Q: 152  108  117  112
A: 112, 152

Q: 145  135  133  131  154
A: 154, 145

Q:
116  133  100  108  116  121
110  142  113  110  129  125
125  126  107  114  119  132
A: 121, 125

Q: 109  154  131  126  125
A: 125, 109

Q: 139   99  110  112
A: 112, 139

Q: 105  111  123  148
A: 148, 105
---
[156 107 147 117] → 156, 147

[155 118 157 107] → 157, 155

[126 119 106 114 110] → 126, 119

[106 138 122 123] → 138, 123

[119 118 111 152] → 152, 119

[[134 128 130 127 128 130 131]
 [154 128 140 122 126 138 147]] → 154, 147

[149 109 113 157] → 157, 149

[152 137 125 113 127 133 146] → 152, 146
---
[130, 111, 135, 157, 113, 151, 140] out 113
[135, 141, 144, 154, 140, 139] out 139
[[107, 138, 129, 122, 129], [152, 127, 129, 118, 126]] out 118
[113, 126, 106, 143] out 113
[109, 142, 142, 100, 143, 137] out 109
[[102, 112, 147, 137, 113, 138], [124, 149, 142, 103, 131, 125]] out 103
[113, 124, 126, 112, 151, 131] out 113
---
[115 101 135 131 100 149] Out: 101

[[144 144 106  99 104]
 [120 110 111 107 112]] Out: 110

[[153 106 106 134]
 [141 103 103 132]] Out: 103

[103 120 112 111 148] Out: 120

[[124 146 115 141]
 [125 153 115 119]] Out: 153

[132 137 130 127 152 118 129] Out: 137

[125 135 119 104 121 142 120] Out: 135

[133 103 110 114] Out: 103

[140 137 101 111 156 155 102] Out: 137

[124 130 140 135 103 122 110] Out: 130
---
array([119, 136, 115, 105, 133]) >> 119
array([103, 137, 123, 139]) >> 137
array([125, 134, 130, 114, 154, 132, 128]) >> 128
array([137, 150, 102, 106, 139, 128]) >> 128
array([148, 106, 133, 121, 102]) >> 121
array([125, 123, 129, 112, 140, 150, 156]) >> 125
array([126, 103, 120, 101]) >> 120
---
[138 156 135 155 117] gives 138
[149 145 118 128 134 151] gives 149
[147 124 150 116 125] gives 147
[139 127 120 123 154 101 117] gives 139
[133 147 107 109 151] gives 133
[142 133  99 132 115] gives 142
---
[[140 119 105 115]
 [141 109 123 135]
 [117 126 129 140]] -> 126

[[130 125 138  98 136]
 [118 119 122 112 135]
 [118 102 150 101 151]] -> 150

[[153 109 116 157]
 [116 132 136 122]
 [120 146 120 140]] -> 146

[[104 143 145 144 118 114]
 [110 141 111 128 112 143]
 [104 149 105 147 131 134]] -> 147

[[115 125 134 129 108 105 134]
 [124 126 134 119 131 110 124]
 [132 128 121 121 138 150 119]] -> 138

[[135 124 152 103 144 131 133]
 [144 135 124 152 103 144 131]
 [131 133 132 111 122 134 113]] -> 122

[[120 115 106 104 135 126]
 [120 110 134 106 126 122]
 [135 125 127 121 132 128]] -> 121

[[148 147 113 127 127]
 [132 116 154 121 116]
 [135 155 138 133 119]] -> 138

[[131 153  98 104 132 130 116]
 [123 137 117 115 119 131 126]
 [132 121 124 131 133 131 129]] -> 133

[[135 125 115 120 143 153 113]
 [137 140 114 102 144 146 131]
 [133 126 133 133 139 143 142]] -> 139
---
[118 122  99 105 135 124] Answer: 105
[117 156 127 105 129] Answer: 127
[124 140 153 139 117 138] Answer: 139
[119 143 101 121 129 123] Answer: 121
[156 152 109 101 157 153 125] Answer: 157
[107 118 122 130 139] Answer: 122
[104 119 129 146 116] Answer: 129
[153 116 155 127] Answer: 116
---
114,141,111,123,131,139
99,132,102,136,141,135
98,129,111,128,145,119
==> 136

133,123,114,140,134,117
102,116,118,130,125,126
144,121,125,129,121,128
==> 130

138,113,135,143,130,129
152,113,124,107,142,147
128,113,120,117,142,133
==> 107

111,157,125,126
104,147,133,129
128,115,103,118
==> 147

128,128,130,127,129,127,126
119,124,101,108,113,151,101
128,127,128,127,128,127,127
==> 113

128,138,132,130
135,152,143,133
128,135,129,128
==> 152

137,124,146,137
135,152,150,130
136,137,139,128
==> 152

126,124,145,117,117
130,131,114,135,135
125,123,149,113,115
==> 114
---
Q: [104 141 143 126 128 146 109]
A: 146
Q: [121 155 111 129]
A: 111
Q: [128 123 152 128]
A: 152
Q: [105 139 141 138 135 120]
A: 135
Q: [ 99 147 133 142]
A: 133
Q: [114 125 103 138 106]
A: 138
Q: [155 128 130 129 131 129]
A: 131
Q: [118 120 105 157]
A: 105
Q: [133 124 103 114]
A: 103
Q: [141 118 157 134 131]
A: 134
---
Q:
[[110 150 148 130 127]
 [134 142 116 153 142]]
A: 148

Q:
[[124 132 147 119 142 146 143]
 [117 148 130 111 129 116 137]
 [129 122 112 120 128 135 152]]
A: 130

Q:
[[113 140 143 142 143]
 [141 114 105 111 109]
 [114 141 147 143 145]]
A: 105

Q:
[[110 146 146 111]
 [107 150 150 109]]
A: 146

Q:
[[128 105 127 121 123 124 131]
 [125 125 132 126 130 125 130]]
A: 127

Q:
[[117 137 105 137 138]
 [117 136 105 136 142]]
A: 105
---
[116, 127, 155, 109, 132, 102] ==> 102
[115, 107, 116, 137, 131, 139] ==> 139
[122, 118, 124, 141, 153] ==> 153
[126, 140, 154, 115, 138, 147, 148] ==> 148
[153, 130, 144, 100, 124, 121] ==> 121
[124, 101, 111, 128, 140] ==> 140
[116, 116, 128, 131, 106] ==> 106
---
[[133 121 131 111 128 134]
 [118 143 121 103 123 143]
 [138 136 123 129 126 115]] | 138

[[136 143 131 141 137]
 [122 121 128 140 116]
 [100 115 119 128 126]] | 100

[[142 106 147 153 121 129 112]
 [126 127 139 138 134 134 133]
 [125 132 124 125 131 130 132]] | 125

[[139 141 136 135 145 133]
 [140 133 139 143 136 142]
 [133 154 134 134 138 134]] | 133

[[153 127 144 136]
 [127 126 148 122]
 [130 143 131 123]] | 130

[[119 127 120 146 113]
 [118 127 126 151 121]
 [132 140 147 107 116]] | 132

[[154 103 141 109 134]
 [148 103 144 111 134]
 [138 109 143 117 134]] | 138

[[149 116 114 111]
 [150 114 117 113]
 [124 123 118 130]] | 124

[[117 131 126 126 129 128]
 [131 128 128 130 128 149]
 [125 127 127 130 131 121]] | 125
---
Q:
[[155 153 141 128 126 134]
 [132 135 128 116 106 102]]
A: 153

Q: [115 109 128 123 127 135 100]
A: 128

Q:
[[137 144 134 132 120 140 143]
 [142 154 144 140 111 153 132]]
A: 153

Q: [115 154 107 118 139]
A: 139

Q: [152 116 143 119 117]
A: 143

Q: [124 122 152 129 150]
A: 150

Q:
[[134 128 114 132 108 112]
 [126 140 129 116  98 123]
 [111 112 122 107 130 132]]
A: 134

Q:
[[104 138 133 144 105 106]
 [124 123 127 133 129 127]
 [117 117 147 139 102 133]]
A: 144
---
[[133 149 115 123 107 128 157]
 [123 137 144 150 105 132 104]
 [113 150 105 129 135 130 110]
 [136 153 132 156 138 137 149]
 [157 117 120 135 112 137 101]] → 133

[[125 139 139 131 128 124 123 130 132 123 137 122 126 122 127]
 [120 126 103 136 123 135 129 129 129 135 128 131 122 120 124]
 [129 125 125 126 129 129 131 127 127 130 127 128 131 129 129]
 [127 136 136 129 128 126 124 130 131 124 135 123 126 125 127]
 [128 126 125 128 128 128 129 127 127 129 126 129 129 128 128]
 [126 130 129 131 126 128 125 129 129 127 128 129 125 126 127]] → 125

[[116 132 105 127 144 130 135]
 [103 120 116 117 115 119 136]
 [111 137 145 127 118 114 133]
 [147 131 129 139 126 117 133]
 [135 131 130 136 134 129 124]
 [126 121 118 124 116 117 137]
 [147 118 122 140 120 123 121]
 [133 131 127 125 127 123 139]
 [137 121 119 126 120 124 134]
 [123 128 134 113 126 135 133]
 [111 137 145 127 118 113 133]
 [127 113 113 127 132 145 113]] → 116

[[150 130 125 120 110 119 118 119 136 126 110]
 [102 130 124 138 123 128 129 136 129 130 119]
 [137 129 123 120 138 115 137 143 129 124 131]
 [136 127 126 155 132 116 125 136 129 128 115]
 [136 129 121 134 131 149 128 128 125 130 136]
 [139 131 129 110 120 124 134 151 129 130 129]
 [134 126 124 137 131 132 127 140 129 128 129]
 [144 128 123 142 136 111 125 130 128 127 121]
 [139 129 122 127 139 121 131 144 127 135 126]
 [136 136 130 124 140 132 126 131 133 124 141]] → 150

[[130 126 131 125 113 130 131 133 134 122 135 131 135 123 133]
 [125 127 117 123 137 115 121 130 115 129 137 129 118 135 122]
 [132 126 126 125 126 123 127 123 122 136 130 129 126 132 128]
 [127 123 131 125 126 134 133 130 125 129 124 133 127 124 127]
 [131 130 116 118 133 104 119 135 113 131 142 126 117 139 125]
 [127 133 129 125 116 127 133 134 128 124 140 126 128 129 133]
 [129 129 126 124 123 126 130 129 123 134 134 128 125 130 128]
 [124 122 129 135 135 144 134 124 133 123 113 134 121 124 122]] → 130

[[129 130 140 124 132 142 131 120 128 131 119 112 132]
 [133 131 125 128 125 122 141 142 129 131 111 139 121]
 [124 127 106 114 131 131 128 114 130 127 134 114 126]
 [133 130 143 133 125 122 123 143 129 130 133 144 146]
 [127 131 120 135 128 130 145 124 126 125 114 116 113]
 [133 132 113 145 130 131 126 143 130 134 124 128 139]
 [125 124 126 111 134 138 125 118 129 135 127 120 131]
 [130 130 133 124 124 122 140 130 129 126 119 135 121]
 [127 130 122 126 131 133 142 126 128 129 107 121 119]
 [135 136 123 151 124 118 131 145 130 123 140 130 136]
 [125 125 110 129 134 138 120 119 130 133 144 114 137]
 [124 120 113 113 126 117 120 127 127 129 136 141 131]] → 129
